Array([628, 359, 432, 549, 396, 539, 515, 442, 455, 709, 466, 415, 642, 598, 623, 381, 520, 372, 429, 518, 443, 569, 599, 672, 450, 540, 536, 590, 356, 363, 608, 519])
Array([595, 360, 504, 442, 587, 490, 266, 595, 548, 611, 544, 463, 476, 723, 355, 630, 501, 428, 362, 424, 509, 521, 357, 511, 462, 550, 488, 578, 423, 345, 566, 619])
Array([621, 350, 430, 601, 427, 545, 441, 520, 499, 595, 399, 599, 577, 625, 561, 489, 516, 523, 463, 493, 467, 609, 488, 602, 303, 456, 535, 507, 281, 366, 509, 414])
Array([437, 362, 564, 456, 544, 417, 535, 466, 420, 397, 460, 413, 381, 557, 327, 463, 374, 538, 510, 545, 533, 552, 336, 449, 609, 555, 568, 611, 507, 517, 385, 543])
Array([458, 435, 382, 580, 448, 477, 440, 531, 488, 517, 462, 540, 707, 556, 608, 490, 552, 466, 496, 505, 489, 567, 488, 645, 402, 465, 561, 613, 485, 428, 571, 475])
Array([651, 502, 554, 504, 556, 476, 402, 574, 478, 637, 394, 423, 556, 577, 419, 498, 400, 594, 370, 507, 521, 549, 533, 514, 429, 471, 582, 574, 370, 523, 593, 605])
Array([556, 293, 632, 322, 534, 406, 440, 557, 485, 597, 468, 330, 662, 551, 316, 599, 407, 391, 415, 435, 555, 376, 426, 477, 656, 592, 499, 560, 331, 520, 474, 512])
Array([484, 297, 437, 606, 316, 395, 634, 389, 484, 491, 510, 595, 557, 492, 457, 509, 484, 481, 604, 671, 412, 647, 544, 792, 525, 523, 497, 481, 550, 439, 502, 451])
Array([377, 442, 365, 618, 403, 550, 481, 471, 405, 567, 459, 480, 577, 600, 603, 467, 406, 432, 466, 582, 417, 552, 451, 749, 330, 535, 590, 625, 359, 371, 661, 539])
Array([374, 394, 494, 685, 564, 410, 494, 519, 482, 374, 555, 500, 458, 435, 407, 360, 487, 538, 603, 689, 392, 516, 535, 634, 541, 484, 443, 391, 453, 360, 509, 423])
Array([588, 294, 579, 273, 518, 367, 513, 568, 447, 502, 641, 460, 636, 631, 395, 656, 365, 418, 469, 445, 586, 408, 386, 435, 584, 649, 539, 539, 361, 584, 515, 598])
Array([377, 243, 531, 470, 466, 403, 490, 569, 500, 478, 436, 395, 390, 542, 169, 504, 313, 481, 438, 654, 538, 470, 486, 395, 646, 504, 474, 457, 381, 480, 434, 632])
Array([647, 360, 430, 341, 526, 546, 424, 643, 424, 623, 492, 416, 593, 696, 561, 500, 451, 510, 489, 467, 468, 467, 463, 421, 400, 597, 573, 586, 405, 528, 611, 553])
Array([464, 340, 633, 233, 503, 363, 494, 669, 427, 591, 615, 409, 533, 552, 329, 584, 358, 413, 423, 483, 581, 454, 449, 458, 603, 650, 509, 471, 435, 584, 540, 526])
Array([391, 277, 655, 382, 318, 362, 596, 576, 394, 502, 480, 521, 725, 571, 459, 616, 591, 435, 479, 429, 429, 365, 532, 547, 602, 530, 574, 500, 522, 600, 519, 424])
Array([406, 485, 576, 400, 610, 307, 450, 458, 441, 446, 426, 370, 353, 563, 368, 399, 408, 520, 564, 550, 551, 397, 465, 444, 671, 507, 492, 459, 469, 471, 482, 558])
Array([600, 346, 433, 331, 504, 600, 420, 559, 413, 597, 378, 475, 549, 676, 518, 486, 371, 503, 405, 419, 437, 568, 479, 574, 489, 548, 519, 589, 317, 441, 588, 486])
Array([475, 445, 539, 425, 642, 495, 508, 389, 430, 501, 560, 485, 499, 569, 312, 544, 373, 510, 466, 576, 504, 504, 480, 506, 631, 529, 416, 532, 425, 553, 471, 600])
Array([408, 406, 379, 601, 430, 427, 415, 533, 406, 554, 382, 466, 684, 719, 617, 467, 560, 397, 445, 593, 517, 543, 583, 690, 299, 430, 571, 666, 410, 365, 594, 608])
Array([487, 350, 606, 321, 597, 457, 449, 512, 490, 448, 517, 458, 461, 580, 293, 524, 350, 528, 488, 495, 531, 506, 602, 568, 592, 584, 511, 486, 495, 496, 414, 601])
Array([606, 435, 582, 416, 563, 575, 466, 591, 431, 653, 434, 411, 414, 611, 474, 556, 520, 514, 325, 548, 352, 519, 514, 467, 384, 418, 410, 658, 309, 531, 635, 617])
Array([574, 439, 604, 361, 466, 417, 540, 437, 553, 422, 609, 362, 591, 504, 310, 561, 489, 513, 477, 328, 441, 372, 466, 414, 495, 591, 541, 461, 568, 498, 515, 373])
Array([498, 405, 475, 452, 497, 425, 359, 406, 474, 531, 550, 453, 398, 470, 408, 432, 494, 506, 505, 547, 454, 475, 484, 499, 556, 516, 417, 451, 509, 379, 475, 722])
Array([471, 304, 573, 382, 374, 441, 666, 424, 448, 343, 551, 405, 627, 482, 429, 561, 578, 464, 492, 532, 447, 440, 461, 670, 545, 485, 528, 512, 526, 552, 450, 358])
Array([544, 445, 522, 463, 425, 354, 459, 454, 416, 476, 599, 358, 481, 579, 285, 647, 449, 546, 449, 646, 652, 511, 566, 514, 583, 610, 466, 429, 465, 474, 525, 514])
Array([328, 415, 500, 570, 411, 370, 632, 492, 449, 431, 545, 541, 377, 569, 446, 551, 506, 450, 567, 533, 374, 594, 539, 714, 593, 572, 461, 501, 384, 502, 454, 479])
Array([608, 375, 505, 379, 531, 464, 366, 573, 488, 603, 402, 387, 385, 532, 502, 576, 395, 527, 392, 426, 453, 481, 450, 536, 505, 536, 493, 567, 485, 500, 589, 488])
Array([470, 371, 490, 583, 535, 389, 566, 362, 487, 431, 506, 492, 287, 558, 337, 385, 421, 578, 557, 508, 526, 565, 548, 575, 641, 517, 500, 506, 422, 399, 506, 553])
Array([496, 291, 457, 551, 356, 412, 624, 582, 482, 489, 448, 408, 660, 500, 473, 589, 495, 384, 495, 468, 490, 450, 472, 577, 617, 474, 547, 557, 542, 531, 482, 256])
Array([693, 390, 507, 456, 679, 440, 397, 528, 406, 743, 394, 422, 526, 613, 455, 489, 391, 347, 436, 492, 413, 565, 411, 503, 422, 545, 588, 683, 401, 406, 480, 702])
Array([431, 310, 505, 495, 652, 418, 516, 482, 402, 492, 585, 501, 373, 537, 376, 510, 261, 358, 452, 557, 591, 567, 465, 553, 665, 581, 504, 497, 387, 474, 482, 564])
Array([333, 220, 505, 756, 410, 315, 669, 344, 458, 329, 470, 543, 466, 432, 478, 412, 393, 423, 684, 613, 476, 604, 520, 763, 537, 476, 470, 549, 455, 374, 454, 476])
Array([579, 362, 600, 307, 586, 574, 355, 532, 445, 518, 500, 433, 536, 618, 509, 451, 385, 429, 326, 499, 570, 422, 478, 478, 461, 409, 460, 606, 330, 381, 561, 644])
Array([517, 387, 545, 551, 394, 426, 580, 478, 482, 561, 493, 532, 503, 557, 648, 347, 447, 354, 494, 566, 486, 650, 591, 650, 469, 551, 509, 696, 433, 419, 492, 541])
Array([582, 329, 623, 295, 575, 484, 352, 496, 528, 552, 500, 417, 528, 583, 412, 545, 319, 390, 352, 452, 617, 563, 470, 562, 364, 456, 362, 582, 343, 502, 445, 660])

Array([462, 299, 536, 472, 452, 357, 656, 525, 454, 441, 498, 487, 596, 457, 422, 569, 512, 334, 407, 562, 527, 467, 506, 605, 487, 494, 509, 506, 567, 516, 486, 460]) 0 1
Array([598, 428, 497, 431, 421, 447, 498, 513, 535, 530, 389, 490, 611, 546, 575, 314, 464, 560, 459, 524, 440, 538, 571, 726, 298, 500, 481, 590, 480, 478, 645, 589]) 2 1
Array([648, 379, 685, 312, 517, 455, 534, 479, 583, 586, 648, 297, 572, 522, 422, 713, 412, 467, 524, 454, 561, 307, 398, 484, 529, 534, 625, 534, 434, 640, 584, 515]) 3 0
Array([587, 347, 601, 377, 478, 564, 439, 491, 406, 578, 476, 391, 502, 650, 492, 474, 376, 510, 374, 500, 472, 562, 398, 439, 432, 511, 586, 586, 305, 446, 512, 557]) 3 2
Array([394, 300, 482, 555, 602, 346, 399, 500, 465, 373, 565, 439, 318, 557, 351, 502, 352, 456, 519, 608, 542, 477, 469, 494, 655, 539, 452, 457, 556, 441, 412, 637]) 4 3
Array([405, 314, 578, 542, 331, 461, 641, 586, 421, 485, 477, 518, 692, 420, 485, 557, 520, 395, 721, 398, 286, 508, 514, 655, 631, 462, 481, 468, 605, 477, 543, 326]) 1 0
Array([520, 381, 684, 319, 512, 458, 438, 594, 435, 428, 481, 430, 604, 514, 325, 584, 347, 501, 485, 428, 524, 418, 527, 430, 672, 440, 526, 457, 400, 494, 489, 476]) 3 0
Array([602, 368, 804, 139, 575, 426, 488, 686, 427, 530, 614, 380, 608, 522, 287, 627, 450, 430, 373, 443, 619, 266, 480, 531, 583, 500, 604, 401, 461, 536, 394, 378]) 0 3
Array([475, 385, 640, 323, 507, 380, 534, 514, 457, 422, 532, 335, 620, 574, 416, 620, 420, 506, 504, 464, 687, 384, 528, 457, 663, 582, 588, 651, 441, 539, 452, 406]) 0 3
Array([559, 482, 533, 381, 545, 468, 403, 487, 510, 665, 390, 360, 516, 564, 424, 538, 478, 450, 409, 429, 572, 626, 495, 507, 436, 522, 622, 686, 353, 406, 541, 553]) 2 3
Array([574, 451, 468, 529, 520, 540, 466, 502, 453, 483, 367, 450, 700, 519, 626, 514, 526, 400, 478, 605, 530, 514, 489, 625, 448, 485, 577, 717, 396, 470, 509, 561]) 2 1
Array([412, 402, 531, 740, 428, 296, 516, 461, 509, 372, 433, 576, 429, 442, 352, 514, 369, 488, 587, 610, 350, 516, 497, 667, 586, 441, 384, 440, 526, 391, 531, 477]) 4 1
Array([279, 234, 521, 655, 472, 368, 582, 421, 426, 427, 477, 441, 448, 451, 379, 459, 510, 466, 623, 539, 435, 456, 574, 687, 493, 512, 469, 546, 578, 483, 495, 444]) 1 4
Array([462, 400, 531, 429, 375, 430, 596, 613, 455, 472, 561, 423, 619, 373, 518, 607, 562, 438, 540, 404, 467, 386, 573, 531, 555, 324, 508, 641, 492, 513, 515, 322]) 0 1
Array([465, 254, 577, 488, 380, 467, 654, 466, 463, 436, 525, 514, 691, 451, 507, 585, 603, 399, 646, 423, 445, 505, 514, 722, 618, 434, 574, 470, 588, 514, 545, 434]) 1 0
Array([443, 408, 555, 382, 674, 487, 447, 567, 465, 676, 455, 398, 505, 586, 485, 543, 403, 497, 436, 313, 443, 480, 520, 504, 426, 496, 532, 604, 315, 406, 529, 500]) 2 3
Array([558, 372, 692, 382, 474, 411, 582, 593, 466, 508, 582, 373, 609, 593, 307, 624, 388, 337, 429, 496, 564, 323, 387, 508, 652, 503, 602, 453, 557, 516, 433, 355]) 0 3
Array([506, 361, 514, 478, 443, 366, 677, 454, 465, 427, 527, 377, 610, 465, 447, 637, 500, 442, 505, 396, 406, 324, 545, 596, 526, 447, 618, 433, 578, 560, 540, 421]) 0 1
Array([594, 326, 527, 374, 541, 448, 506, 519, 500, 588, 586, 363, 527, 444, 297, 648, 398, 532, 494, 440, 508, 431, 400, 430, 523, 450, 539, 413, 471, 494, 464, 452]) 0 3
Array([638, 356, 513, 440, 624, 478, 336, 657, 479, 776, 327, 364, 662, 622, 548, 579, 473, 529, 365, 508, 524, 498, 494, 488, 395, 525, 557, 595, 303, 310, 579, 629]) 2 3
Array([319, 295, 539, 688, 362, 417, 563, 384, 403, 398, 466, 384, 567, 535, 529, 431, 522, 560, 725, 670, 415, 539, 485, 801, 499, 473, 417, 535, 554, 424, 474, 397]) 1 4
Array([444, 425, 509, 356, 588, 440, 369, 466, 436, 505, 549, 411, 367, 487, 263, 404, 369, 502, 434, 593, 523, 491, 517, 545, 586, 504, 542, 561, 525, 445, 350, 631]) 3 4
Array([434, 501, 532, 458, 485, 371, 429, 408, 395, 473, 523, 449, 267, 617, 294, 444, 387, 503, 533, 538, 498, 509, 480, 535, 664, 530, 517, 427, 257, 467, 474, 562]) 4 3
Array([488, 359, 516, 445, 588, 478, 359, 625, 441, 699, 536, 477, 508, 586, 440, 537, 392, 467, 356, 488, 502, 615, 487, 543, 534, 622, 523, 527, 392, 447, 486, 621]) 3 2
Array([477, 342, 456, 558, 408, 360, 616, 517, 460, 516, 463, 464, 464, 364, 473, 438, 566, 463, 594, 667, 547, 610, 475, 648, 541, 531, 402, 556, 486, 391, 591, 486]) 4 1
Array([434, 329, 603, 608, 581, 356, 468, 460, 373, 419, 503, 466, 467, 422, 465, 476, 475, 444, 546, 560, 462, 512, 475, 719, 529, 535, 517, 423, 531, 415, 538, 535]) 4 1
Array([363, 395, 450, 615, 484, 313, 511, 399, 486, 382, 492, 669, 445, 490, 433, 433, 510, 473, 504, 582, 390, 467, 446, 672, 468, 404, 449, 357, 570, 498, 574, 423]) 4 1
Array([411, 447, 475, 397, 532, 340, 420, 507, 433, 500, 566, 393, 444, 571, 280, 561, 315, 459, 423, 570, 592, 400, 425, 506, 646, 582, 389, 503, 398, 494, 480, 567]) 3 4
Array([445, 280, 542, 513, 341, 409, 680, 482, 489, 469, 466, 478, 592, 475, 518, 622, 501, 448, 443, 580, 466, 567, 466, 678, 541, 507, 547, 579, 469, 628, 536, 394]) 1 0
Array([577, 337, 435, 585, 552, 448, 480, 510, 347, 703, 331, 440, 550, 783, 591, 497, 513, 455, 316, 509, 512, 682, 509, 695, 320, 462, 601, 640, 335, 331, 576, 552]) 2 1
